Each path is a new rotation, seen through one point. The rows after it are directions, each followed by how far the rotation turns it, in degrees per step (0 if it stays put).
Each turn is a multiple of 5 degrees from 10 to 175, or 0.
Each row of a path follows its step; steps can be skipped.
path 1
step 0: [ -1 -11   8   3   2   3 -13  24   1  11 -22  -4  -3  17  -4   2 -24   1
  -6 -12 -26 -15   3 -12  15 -12   4   0 -18   9  -1 -15 -13 -16  21  19
   4   9   9  10 -11   3  13  -7  14 -12]
step 1: [-11  14  13  -8  -3 -16  -7   0  -5   1   2   4   7  -2  -1 -12  19 -13
   4 -18  24 -34  -8 -17   8   4 -15  -7   0  14  -6   2   3 -15   2  26
  -6  13  17 -14  -9  -4   7  18  11  -4]
step 2: [ 10  11  -7  20  -6  14  21 -23  -1  -7  -3  12   0   3   7 -18   4  -1
  -8   0  14  10 -18 -23  28  -9  -9  -1  -3   5  11  10   8  14  22  17
   2   0   3  12 -10  -1 -26  12  -2   2]
step 3: [  4   9   9   8  -1  -9  15 -17  12 -11   6  -2  16   1   8  10 -15 -21
  11  27  -6  19  -4   2   7  25  -7 -12   5  21   3 -14 -12  -6  12  -8
   5  16  -2  16  -9  12   7  10 -20 -16]
step 5: [  1  10   1 -10 -17   9  11  26  18  -9 -12 -19 -15  -8 -14   5   2  -6
 -26  -5 -11  -2  14  -2   2   6  -7 -12   8   0  14 -18   5 -13 -11  25
  -5  -7   2   1   5  11 -23 -10  10 -13]
step 6: [ -5 -12 -15 -15   4   1  25  11 -10   7  14   5   8  15  -7 -15  -3  -8
 -14   8  -3 -22  13  -5   3   7  -8 -15 -22  11  -6  -6 -15   2  14  33
   1 -14  10   2  -1  -3  17 -22   3   2]
step 7: [  6  20  -1 -23   5 -17   6  -4   4  16  -3  13   6   0  22 -11 -15  -7
 -12  -6   4 -17   6 -11  13 -15   7  16 -13  -7   2  -4  -6  12   1   5
 -13  10  12   2 -36  -5   1  19  -3 -15]
step 8: [-23  15   8  25   4  18  18  -4  24   4  -3   4  18   7  -7   4  -2  -6
  12  10   6   2  -7 -22  -3  -3  11   1  -3  22  10  15  14   1  -3   9
 -23  10  10 -11 -16   2  -4  19  -1   4]
step 9: [ 14  -6  29  36  -2 -15   7  -3   6  -3   3  -1  22  -6 -21  -9 -18 -11
  -3 -14   0  25  -5  13  15   5  -8  -5  -2   5   7  -6   0   2   4  16
   1 -21 -10   3   0  -7   4  15 -14  -9]
step 10: [-14   0   7  -9  12 -12  -5  -1  -1   2  10  -3  -1   4 -17  11   2   5
 -11  -3 -13  -2 -10   0   6  29 -24  -5  12   5  26 -21   5  13  -5   1
 -13  14   3  35  15 -18  -3   4  -1 -14]
step 11: [ 13  12 -13   9  16  12  26  29  -6  -6 -17 -12  -3  -6   1   2  -4   6
 -11  -8 -12 -29  -7  -8  -7   1 -12  -7  16  -1   8  -3  -3  16   8  21
  10  23 -13  -3   3   6   6 -11  -8 -15]
Directions:
[-4 -2  1  4  3 10  1 -2 -3  3 -4  6  0  0  0  0  0  2 -5 -1 -2 -6 -6  0
 -5  8 -4 -2 -9 -6  0  5  1  1  4  0  1 -4 -1 -2  2  1  2  1 -5  5]
160
[-6  3 -3 -2  3  6 -2  2  7 -6 -4 -6  3  4 -4 -2 -3  3 -3  6 -7  1  3 -5
  4 -2 -1 -1 -1 -3  3  3 -2 -2  4 -6 -1  5  1  4  4  6 -4  4  5  2]
135
[-2 -7  3 -3  0 -3 -1 11 -1  2 -3  4  4  1  1 -6 -4 -3  3  3 -1 -3 -3 -2
  3 -4  1  4 -1  6  4  3  9 -2  0 -3  1 -3  3  1  3 -5 -2  5 -7  2]
45
[-3  2 -1 -6 -1 -2  1 -1 -8  3 -4 -1  6  8  1 -2  4 -4  2  0  5 -2  0 -3
  0 -5 -4  3 -7 -2 -4 -4  4  5  4  2  2  4 -3 -5 -3  7 -5 -3  4 -1]
65
[ 4  1 -4 -1  0  2 -3 -2  0  7  5  2 -1 -2  0  0 -4  4  1  2  4 -7  2 -6
  4 -6  1 -1 -5  2 -6  1 -7 -7 -2  6 -3  1  0 -3 -2 -1 -4  7 -1  7]
60
path 2
step 0: [ 14   1 -23  -5  12   2   1  16 -21 -19   0   6   3 -26  -1   5  -9  -9
 -11   8   0   2   3  11   4 -15 -16  -4  -4  -1   5  -8   3  12 -26 -18
   4   4  24 -22   9  24   3   1  11 -11]
step 1: [ -8 -15  11   2  -2   0   9   2  15  -5   6  21 -16   9  -5  -2  -8  10
  15  -2  18   4  21  -4 -14  -3  -7  20  -2 -20   6  26 -20  -7  14 -22
  -6   7  -2  18   7 -24  -1   2  -1  -9]
step 2: [  9   0 -11 -12   2  -4  -1 -11  -9   3 -13 -10  12  17 -28  -2  -7  -1
  -8   8  11 -16 -11  -4   1   9 -19 -35   8   0  15 -13 -16  10   4  10
  -1  -7 -14 -18  -8  -3  13  -6  12  19]
step 3: [ 11  -4   5   8 -11  -3  14 -14  28  19 -21 -17 -24 -12  20   0  13  12
 -15   5 -12  19  -4  -4   5   9   7  17  18   4   2  13  -1  -8   7   6
  -4  -6  -1   6  13   8  -6   4  19 -14]
step 4: [ -2  -3   6  -7 -13  14  -8  -1  -2 -17  13  -9  -3  21  -9  -5 -15   0
  11 -23  -8 -21 -12  -5  -9  -1  29 -18  -5   7 -10 -13   4   6   7  21
   8  -3  24  -4   3   6 -16  17 -14   7]
step 5: [  5  20   8   8  11   0 -22  31  -7  16  -3  12   3 -20   3   3  17  18
  -2  -6 -18   8   9 -12  -1   8   9  15  -6  -4  -4 -12  -3 -14 -24  -4
   9   7  -6  -1 -21   8  14  -8  21  -4]
step 6: [-13 -17  10   4  -6   1   4  -1  -7 -11   8   4  -1 -13  -3   4 -13 -12
 -13  -4 -15   1  14  21  18  -2  -3   0  11  -3   9 -10   6  13  17 -36
   4   9  15  -7   2 -18 -17 -13 -33   6]
step 7: [-12 -12  21  -4  21   1  11   4  -4   1 -11  -7   2  22   4  -3   8 -23
  21   5  11 -13  -8  -1  -3   0 -11  16  -3  -9 -10  16  -4   6 -25   1
   4  -5 -21   3 -10 -11  19  -2  18  20]
step 8: [ 11   6 -25   5 -17  -5  13 -21   9  -6 -14  -6   8  -6  12   1  -3  -2
   3  21  -5  -2  13  -7  23 -12  -7 -33   3   4   0  -6  21 -20  21 -14
  -4  10  -3  14  -2  12   3   3  11   3]
step 9: [-16  10  17  -3  -7  -1  11   7  16   1  13   0   3   6   9  -4   7  20
  -9  -8   8   7 -22  14  -2  -4 -15   5  -1   4  -3   4 -14   8 -13  28
 -13 -16   4  30   6   3 -13  28 -12   4]
step 10: [ 17  -9 -15  -8  12   4 -40  -2   7  16  14   6  12  -5 -17  -1  15 -10
   8   2  15  12  16   8  -8  -2  17  -9  -4  16   0 -14  24 -12   8  14
   9  -6  10 -13  -9   5   2   4   4   0]
Directions:
[ 0 -6  3 -7 -1  5 -1  0  2 -4 -2  5  3 -2  2  7 -4  0  2 -2  0  3  2  4
  2 -5  1  7  6 -4 -4  3 -2  3  3  6  2 -2 -3 -2  3  6 -8  0  1  5]
125
[  0  -6  -1  -4   6  -7  -5   0   2   4  -6   1  -3  -3  -3  -2   2   2
  -2 -12   0   1   3   3   3   1  -6   0  -4  -2   2  -1   2   3   5   2
  -3  -6  -4  -2  -4  -5   2  -4  -5   1]
85
[ 0 -2  1 -1 -3 -1  7  3 -8  3  3  1 -2  8 -2  5  6  1  4 -3 -4 -5 -4 -2
 -2 -5 -3  1  5 -4  4 -5  0  1  3  5 -3  1  3  4  3 -5 -2 -1 -8 -2]
145
path 3
step 1: [-14   7   1   9 -13   9 -12 -21   4 -12   2  -8 -10  -7  -4   2 -17  -8
  -7   2 -10 -13  -2 -16 -12   1  26   5  -9  10 -11  16  17   6   4   1
  35  -8  20  19  18   7   2 -17  -5 -11]
step 2: [ 18 -12  -5  11  -2   6   0   6  -4 -11 -17  17  -2  17   8  -3   0  22
  27  -4  -1  19   2 -19  18  -6 -16   1  -7  -2  -7  -3  -3  13  14  -5
 -30   0 -11  18  -3   4 -19  15   3  16]
step 3: [ -8  11 -14  -1   3 -14   2  10  -1   0 -10 -16  16 -12 -16  13  24  11
 -16   0 -11  -8 -11  27  -2 -11  20  -4  -2   0  13  -8  13  13 -22 -20
  16 -15   6  -6 -20  -4   4  15  -7  -9]
step 4: [-19 -17  15  -4  12  -5  20  -3  -2   9  18   3   2   4  -3   2 -16  -6
 -19 -17  26   1   0 -21   0  -8  -7 -17   6 -14  12  -3  -3  -8  -1   0
  -7  13  -5  13  20  19 -16 -12  26   3]
step 5: [  5   9   3  23  20  -1 -15  -4  -9 -17  -4 -13   1  17  -5   3 -14   2
  23  -3 -14   1 -15  14  -6  12  24  23  10  -3 -12  -7  17  -5  19  21
   4   1   6  -4  15 -16   6   2 -14 -12]
step 6: [-10 -13 -16   3  -5  -5   3   5  22  10  -2  -1   0  -7 -17   0  24   3
  22  -5   0  -4   4   4  12  -2 -13 -21 -23   6 -16  17 -14   7   7  -2
 -18 -21 -11  12  -9   7   6 -16  14  26]
step 7: [ 10  25   6  19  20 -16   6  -4 -15   8  -6   4  -3   3 -11 -13  14   0
 -40  16  -6   2   1  12  -1  -1 -19   4  23  -7   9   1  -4  -6  -6 -10
  -5   5  10 -13   1   8   6  25   2 -16]
step 8: [-10 -10  -2 -25   4 -10  14   2  14  -1  13  12 -14   7   2  30 -27 -19
   3 -22  12  -5   8 -10  -5  14   0   2 -12 -11   8 -10  -3   2  -3  16
  10  -1  -1  -4  -3 -22  24 -10  17  -2]
step 9: [ 13   2  -2  22  -1  25  -2  -9  -2   2   6 -16  11   2  17 -20  13  10
  25   5  -2  -9   2  12 -16   2 -22  17  17  -2  -8  -3  -8  -8   0   7
  11   6  14  18  23   1   2 -14 -19  10]
step 10: [  0   3 -13  -3  -1 -13 -23  -1  20 -12   2  22 -23 -12  -9  -2   3   9
  -8  14   1   9 -13  -7  10 -12   9   7 -10   7  -5  16 -10   5 -13  14
 -14   3 -16  -8 -35  10  14   1  -9  16]
step 11: [  9   1   1 -12 -14  -7   1  10 -21   4 -10  -6  22 -10  11   9  -3 -21
 -31  -2   3   3  19  21  17  12 -26   6   3  12  -1 -15  -5   4  -1 -24
   1   4  -8  12  19   4   7   8   0 -13]
Directions:
[ 0 -1  0  4  9  5 -4 11 -3 -9 -3  3  0 -1  1  1  0 -1 -2 -3  2 -4  8 -6
  2 -3  2  1  3  5 -4 -1 -5  2 -1  5  0  0 -1 -5 -1 -1  1  2  4 -3]
130
[  4  -2   4   1  -4   5   1  -2   1  -1  -4   0   0   0  -1   1  -2   3
   0  -8  -5 -13  -3   1   2   2  -1   9   2  -3  -4   5   6  -1   0   0
  -4   2   0  -3  -3   2  -1  -2   3   7]
95
[ -2  -9  -2   1  -1  -4  -2   0   1   0   2  -1   3  -4  -1  -3 -11   0
   0   1  -2  -4   1   3   2   2  -1  -2 -10  -6  -2   4 -11   2  -1   2
   6   0   2   0  -2   0  -5   5   3   1]
160
[  1   0   4  -7   5   0   5   5   1   3   3   4   8  -1   4   2   1  -4
   0   2   1  -6   0  -2  -7  -4   3   1   4 -13   5  -2   2  -1  -4   3
   2  -2  -1   1   1  -4  -2   1  -1   1]
85
path 4
step 0: [ -7   9  29 -11  13   1   8  18  -9 -11  -5   0  -3 -16  22   7   6  30
   1 -26   5   6 -16  -1 -26   8  13  -7   1   0  -5  26   0  10 -14  -3
  -6 -12   2 -12   2  -3  12  11  12  -4]
step 1: [ 13   6   6  -7  -3 -15  -1   9  -4   9 -30 -29   8 -17  10   2   9  -7
 -10   5  -4  15  -2  12   6  12   1  14  -3 -19  17   0  -7 -14  -6  12
   7 -17   9   8 -19  -5 -27 -12  23  -4]
step 2: [ -2   8   7   8   3   0   9  -7   7   4  -6  -4   8  17  12 -10   5 -11
  -9 -31  -3 -10  25  15 -10   8 -17 -15 -25 -10   3  19   2  -2  13   7
  20   6  13 -24  18   1   0  -2  17  18]
step 3: [ -3  14   2 -15  36  13   8 -20   2  10  -8 -16  13 -23   2  -2  13   3
   4   6  13  23 -13  -5  -8  21  -7 -17 -18  16  -3   8 -11   3  -4   2
 -20  -3   0  -1  20   5  -9 -13  -7  -3]
step 4: [ -5  -8 -21  16  -7 -29  20  -2   2   1 -14 -10  -7  -3   0  22  10   3
  -2  18 -19   5  -5  20 -22  10   5  -6 -16  -4   6  11 -21 -12  -8  -3
  -6  20   1   3   0 -22  -5   7  10  18]
step 5: [ -2   2  22  -3   7  20  14  14 -16 -11   7  -8   0 -11 -14 -26  -4 -17
  13 -17  -9   9  -3  24 -15  -2   3  -6  -9 -28  23  15  -6   4   9 -16
 -10  12  -9  -8   5  -9   2  -4 -11  13]
step 6: [  6   1  11  -4   3 -17 -35  -8  -5  11   6   0  18 -31   1  11   2 -12
  -3  -4  26  11  -6 -14 -15   4   0 -11  -9 -13  17   5 -26  -6 -16   1
  -4  21   5   0  -9   4   9   9  15   1]
step 7: [  3  -4   9  26  21   0   4  11  23  -9 -10 -10   4 -13  22 -13   0   9
  -6   9 -29 -14  -5  22 -11  -4   9  -1 -13  -8   3   7  -3   0 -17   1
  -5  -1  14  -7  -9  26   4  23  16   2]
step 8: [ -1   4  12  -7   0  16  21  19  15   7 -16  -5  29  -1   3  16  -1 -14
  10 -11  23  19   2  24 -14  -5   8  -8  14  -2  17   5 -20  16   0  -2
   7 -23   5  -1  10   0  -3  -8  15  -6]
step 10: [  2   0   7   8  10 -13  14 -15  -6  13  -4  -3   8 -21  12 -25  15 -11
   8  -1  -6  13  -2  37  15  16  18   0 -24  -1  10   1   6 -14  16  11
   8  -5  13  16  11   7  -9  -7   5   1]
step 11: [  1  21  -1   4   4  -6  10   4   4   3 -20   3  -5  -6   4   0  24   0
  18  -9  18   7  25  -7 -33   2  -6   0  -1   7  12  25 -12  -6   1  10
  -2  14  -6 -10  31 -11  16   9   5  10]
Directions:
[-2  4  3 -6  0  7 -5 -1 -3  6 -2 -1  0  9 -1 -2  1 -5  6 -5 -4  6  0  3
 -2 -4 -4  2  4  5  0 -3 -3  4 -2 -2  5  4 -2 -4  3 -1  1  5  2  4]
120
[ 2 -1  4 -3 -6 -1 -1  1 -4  5  6  1 -9 -4  1 -6 -1  2  0 -6  3 -1 -2  1
  4  5 -6  3 -3 -6  6  0 -3 -5  4 -3  7 -1  1  5 -4 -5 -3  3  1  0]
85
[-2 -1  6  1 -2 -4  0 -2 -4  2  5 -1 -1 -3 -4  3  1 -1  8  1 -5  1  4 -5
 -1 -7  5  4 -3 -6  3  3  3  0 -3  2 -6  4 -2  1  4 -3  0  8 -3 -7]
55
[ 2  4 -3 -5 -6  1  2  4 -1 -7 -1 -4 -4 -3 -3  5 -3 -3  0 -4 -6 -3 -2  5
 -4  1 -1  3  3 -2  2 -4 -2  8 -3  4 -3 -3  0  1  0 -9  1 -7  3 -4]
95
[ -4   0  -3   0  -8  -4  -2   1   1   1  -6   6   1   4   3   4   0   6
   1  -7   4 -11  -2   1  -5   0   0  -1  -5  -2  -1   1  -2  -1  -6   3
   2   5  -1  -3   2   0   1   3  -7   4]
160
[-3 -2  1  3  2  0  3  4  5  5  0  8 -3 -4  0 -1 -1  4  3 -3 -5  1  0 -2
 -3  2 -6  1  3  9  3  3 -2  3 -1  3 -4  7  7  7  0  5 -4 -4  2 -4]
95
[-4 -3  4  2 -2  3  5 -3 -2 -3  8  1  4  3  5 -8 -1  2  1 -3  2  1 -1  1
  1  1  5 -4  6 -2  4  3  0  6 -2  3  1 -2  7  2  9 -4  4 -2 -4  3]
135
path 5
step 0: [ -1  10  -9   0 -16   3  -9 -13   3 -14   2 -27   2  26  13  -2   9   3
 -15  -6   6 -13  -3   1  -2 -12  -5   7  12  10   5  -5  -2 -36   9  -1
  10  29  31 -16   0   5 -14  -5 -13  13]
step 1: [-10   6  28  -1  -6 -10 -28   9  15 -10  14   0 -11   3  10   9 -12  -7
  14  -2  -5 -21   4  17  -3   8  -9 -11  23  20 -34 -15  14  -2   0   2
  -6   4   3   5   1  -2 -17   4 -11  21]
step 2: [  5   2  -4  -1  -1  -2  -2   3   9  -2  21 -32  10  -4  15  -9 -16 -22
  -1   2  -3   7  -8   9  23  -4  -7  20  22   6  15 -21  25 -10 -17  -8
   3   8  10 -11  -5 -11  -5  -8  26  17]
step 4: [-19  11  -2  -7 -12  -4   5 -12   2   4   4 -24   9  10  14  -5  -4  -9
  26  15   7 -24  -1   6 -10   6  -6  27  -7  -6 -19 -19  11   9 -30  11
   7  10  -3 -16  11   3   9  15  12   3]
step 5: [  5  29  -8  -8   2  -4 -13   7   9  -5 -17  -8  -4   2  35   1  20  -5
 -13   4 -16  25  -3  -4   1 -10  -4  15  -1  15 -13 -22  20   1  -9  -7
  11   9   6  14  19  26   5   9   0   0]
step 6: [ 14  11  15   0   6   3 -16  -4   7   1  -6  -1  15  18  15   3  15 -15
  30   2 -11  -4 -13  32 -20   2  15  25  -2  -3  -4 -19  -6 -16  -8  -6
  -3 -12  17 -17  -2  -6   9  -3 -19  -4]
step 7: [-13  19 -12  -3   4   2  -4  -4  22 -20  -5  -1  17   8  -9  -8  -9  -6
  -3 -17 -11  -4 -27  17   9  -8  -1  10 -11  10  -7 -13  33   3  10  10
   4  10  -3   0  -1  16  24   4 -22  23]
step 8: [  2  16  14  17  -7   2  -8  -1 -18   4  -4 -34  -7  14  -1 -29   7  -6
   0   2 -11  -2  -6  21   2 -21 -17  17   4   1 -21  -4   0 -22  25  -3
   7  -2  13  -9   2  10  -8 -14 -12   7]
step 9: [-24  19  21  -1  -6 -17 -10  -4   7  -7  19  16   7  15  18 -27 -12  -8
   2 -14 -11 -10   8   2 -13   7   9  -8   8   4  -3 -26  11 -12   8  -5
  -7  31  -1 -16  -1   8  -2  -9  -9  14]
step 10: [  7  -3 -18  11  -7  16  -2  11  12  13   6 -28   4  -9  26   4 -13 -13
   6 -20  14  -3  12  12  -9 -15 -12   1  15   8 -19 -14  18 -10   5 -20
   9  11  11 -10 -16   4  -4   4  -3  27]
step 11: [  3  21  26  18  -9 -17  -7 -10   7  -2  16 -12  34  28  10  18  -1  -2
  -3  -1   4   0  15   5  -4   8 -15   4   9  10   7 -15  19  -3  -6   1
   3  -9   8   9   9  10 -25 -11   5  16]
Directions:
[ 8  5 -4 -1  3  5 -6 -2 -5  4  3  8 -2 -5  3  3 -1 -1  1  0 -3  3  6  4
  2  3 -1  1  0  1  2  1  6  1 -6 -4 -3  3  0  0 -3 -7 -3  0 -7  4]
85
[ 5  4 -2  2  0  0  5  0  6  3  0 -1 -2 -4 -1 -2 -2 -3 -4  3  0  5  2  3
  6 -8 -9  2  2  0 -3  1  1  3  0  2  6 -6 -8  1  7  0 -1 -1  5  6]
125
[ 1 -2  3 -1  2 -3 -6 -1  3 -3  2 -3 -7  1 -4  2 -2 -7 -3 -4 -6 -2 -5  3
 12  2 -2  0  4 -2  0  3 -1  0  3  6 -5 -1  3 -1  0 -5  5 -3 -4 -4]
60
[  3  -6  -1   6  -1 -11  -5   1   1   0   0   0   0  -5   2   3   0   5
   3  -1   3  -8   0  -1   3   1   0  -2   4   0   3   2   6   0   1   1
   7   4   4  -1   2  -4  -8  -1   6   1]
35
[ 7  6  8  3  2 -4  5 -2  1  1 -1  7 -1  5  3  1 -4 -2  4  7  7 -3 -1 -3
 -1  1  3 -2  1  2 -4  0 -6 -4  0  6  2 -1  1  1  1 -3  1 -7 -5  0]
135
